In the rows, zero is written as 100.
Named moves (each a turn or a mirror), then the moves between two rows, first move first; the first pair answered
lon:
105 103 109 103 102 112  95 117 107  88 105  73 101  91  97 101  91 103 101  94  89  93 108  83  97 123 104  91 100  ->  117  97 109  98  93 104  98 119 103  93 103  92 103  95 115  98 104  98  81 101  96  92 111  91  97 118  96  96  75
109 105  89  86 113  97  98  84  92 128  91 116  80 125 108 100  74 114 101 115 114 135  94 103 106  92 107 114  77  ->   95 109  90  91 120 107  95  80  97 123  96  97  78 119  92 102  62 117 121 110 106 134  89  94 108  94 113 109 101
121 104 105  86 107 105  94  98  85 112  63 119  81 128 114  86  93 126  85 102 106 117  97 111  92  88  98 120  81  ->  102 113 105  92 119 116  91  97  92 104  70  90  75 122  87  90  73 133 120  92  95 114  95  97  90  91 107 110 121
Bilu:
 98  83 115  88 111  96  96 114 103 101 110  96 110  89 100 108  83 103 104 124 111  90  91  89 118  92 116 106 109  ->  104  90 119  86 110  99  95 118 103  99  99  99 106  82 102 111  86 107 104 120 103 102  91  91 115  85 112 108 119
118  77  76 128  88 105 126 114  99  91 130 104  89 117 153 120 123 117  92 117 124  65  85 101 124  98  65  81  65  ->  141  97  97 124  97 118 117 127 100  87  87 114  76  95 159 126 134 132  91 103  96  96  83 108 104  71  56  83 102
 81 104  99  97  95 113  67  90 115  86 102  79 110  84  84  94 119 114 107 117  98 127 109  72 111 106 104 105  93  ->   82 105 101  98  97 114  66  90 115  86  99  82 108  82  84  94 121 112 110 117  97 128 108  71 110 105 104 105  93
 72 104  75 108 133 112 101 111  80  99  96  85  72 108  67  83  76  89 132 115  80  68  99 105 113 107 124  77 128  ->   80 111  80 107 133 114 102 115  83 100  85  88  68 102  68  85  78  92 131 113  75  75  98 107 106 100 122  80 138
kuze:
 79  96 104  95 102 111 123  98 142  88  93  56  83  83  74 114  83 116 127  96  93 109 106  69  95 114  98  93 141  ->   75  91  97 119 102 109 143 106 124  92 115  66  81  86  93 106  85 126 134  96  93  83  87  79 106 114 101  93 143
118 109 110  94 100 104 106  89 103  99  85 102  94 101 102  90 107 119  95 104 108 113 106  93  87  95  99  90  98  ->  117 107 105 105  98 102 116  93  96 102  96 108  93 102 110  90 108 122  98 105 109 102  95  98  91  92  98  91 100
114 122  89 120  89 112 112  93 122 101  78 112  89  83 120 103  79 127 105  81  88  85  98  81  91  85  93 101 124  ->  113 124  91 109  85 111 104  91 126 100  71 107  91  82 115 107  78 120 103  80  86  97 107  80  90  85  92 100 122
dudir:
123 130 117  88 106 117 114 101 113  87  47 105  65  87  90  96 100 134 126  96  82 146  94  95  78  75  81 105 139  ->  137 124 116  98  94 107 124 111 112  92  49 124  68  84 117  91 114 137 106 100  88 137  90 108  75  76  66 102 121
111  98 112  99  85  91 100 123 101  84 103 121 118  86 104  86 148  88  92  88  87 102 109 111  98 107 100 104  92  ->  107  97 109 100  87  90  99 119  91  90 114 125 118  93 103  86 144  84  94  89  91  93 108 115 104 109 110 109  83
100  95  90 123  91 108 123 109 118  94  80  96  89  86 108  94 112 121  87  83 111  77  84  99  91 102  81  76 116  ->   98  91  90 128  86 101 125 107 106  99  91 105  90  94 116  91 115 117  83  86 117  66  79 108  93 102  88  80 103
 73 106  96 110  93  97 109 106 117  81 111  56 116  82  83 109  94  85 117  91  80  91 108  93  97 106  93  85 130  ->   84 105  95 114  86  97 115 111 121  80 106  59 116  77  95 108 102  87 105  89  78  92 109  97  93 105  81  81 127
Pairs:
Between the rows of a pair lie two moves.
 98  76  89 145  95  99 121 103  93 117 120  91  91  78 136  88  96 107 119  82 116  92  88  92 120 119  92  77 110  ->  101  71  87 140  90  95 121 102  86 120 123 103  94  85 139  85 101 100 109  86 124  95  89  99 123 118  94  81  91 -> dudir lon
103  99  84 113 132 118 123  97  70 122 113 118  84 113  86  90  83 115 146 103  74 108  81  95 133  83 150 124 151  ->  148  90  88  99 105  99 126 102  73 132  86 165  89 114 130  87 121 105  83 110  92 125  93 116 120  76 114 132  89 -> dudir lon
 95 115  97  93 136 126 107  96 105 110  95  87  89  88  82 105  88 119  96  81  87 125 107  94  96  82  96 104 106  ->   84  95  76  98 121 111 121  92 106 107 130  81 102 102  92  96  86 107  85  92 111  99 108  90 110 105  93  99  66 -> dudir Bilu
109  93 107  87  95  92 101 119 109  87  93  89 135  85  97 107 108  83  81 103  95  96 120 104  82  95 101  83  96  ->  113  95 106 110  95  92 117 127  97  91 103 103 130  81 113 101 113  96  84 100  89  84 105 114  88  85 100  86 108 -> kuze Bilu
 93  82  83  78  90  95 104 105 105 119 103 115 105 139 114 113 106  93  69 113 123  89 100 128 139 128  69  94  89  ->   83 103  95  83 111 119  97 110 114 106  84  83  93 118  81 124  93 112 113  90  90 103  96 114 128 114  79  82 165 -> lon Bilu
 99 122  92  95 112 108  99  69 129  99 102  80 106 105  92 101  93 119 108 119 113  95 122  78  91  99  88  81  94  ->  105 114  87 108 103  98 113  76 111 110 116 106 106 113 119  94 103 119  92 125 120  78 110  96  96  95  86  84  74 -> lon kuze
 96 100  95 122  88  86 112  96  96  91 116 109  96 109 122  98  85 130  92  99  76  74  97 102 120  86  78  66 104  ->   93  97  96  88  89  85  83  80 121  80 101  88 106 113  95 105  79 107  85 105  87 100 126  81 114 100  75  65  85 -> kuze Bilu
116 108 104  86  97  90  74  90 111  83  80  82 115  99  97 105 109  68  80  93 107 118 121  90  80 105  99  87  91  ->  120 110 106  94  97  92  82  94 116  80  80  81 113  91 102 106 110  74  78  90 102 117 120  90  77 106  91  85  99 -> lon dudir
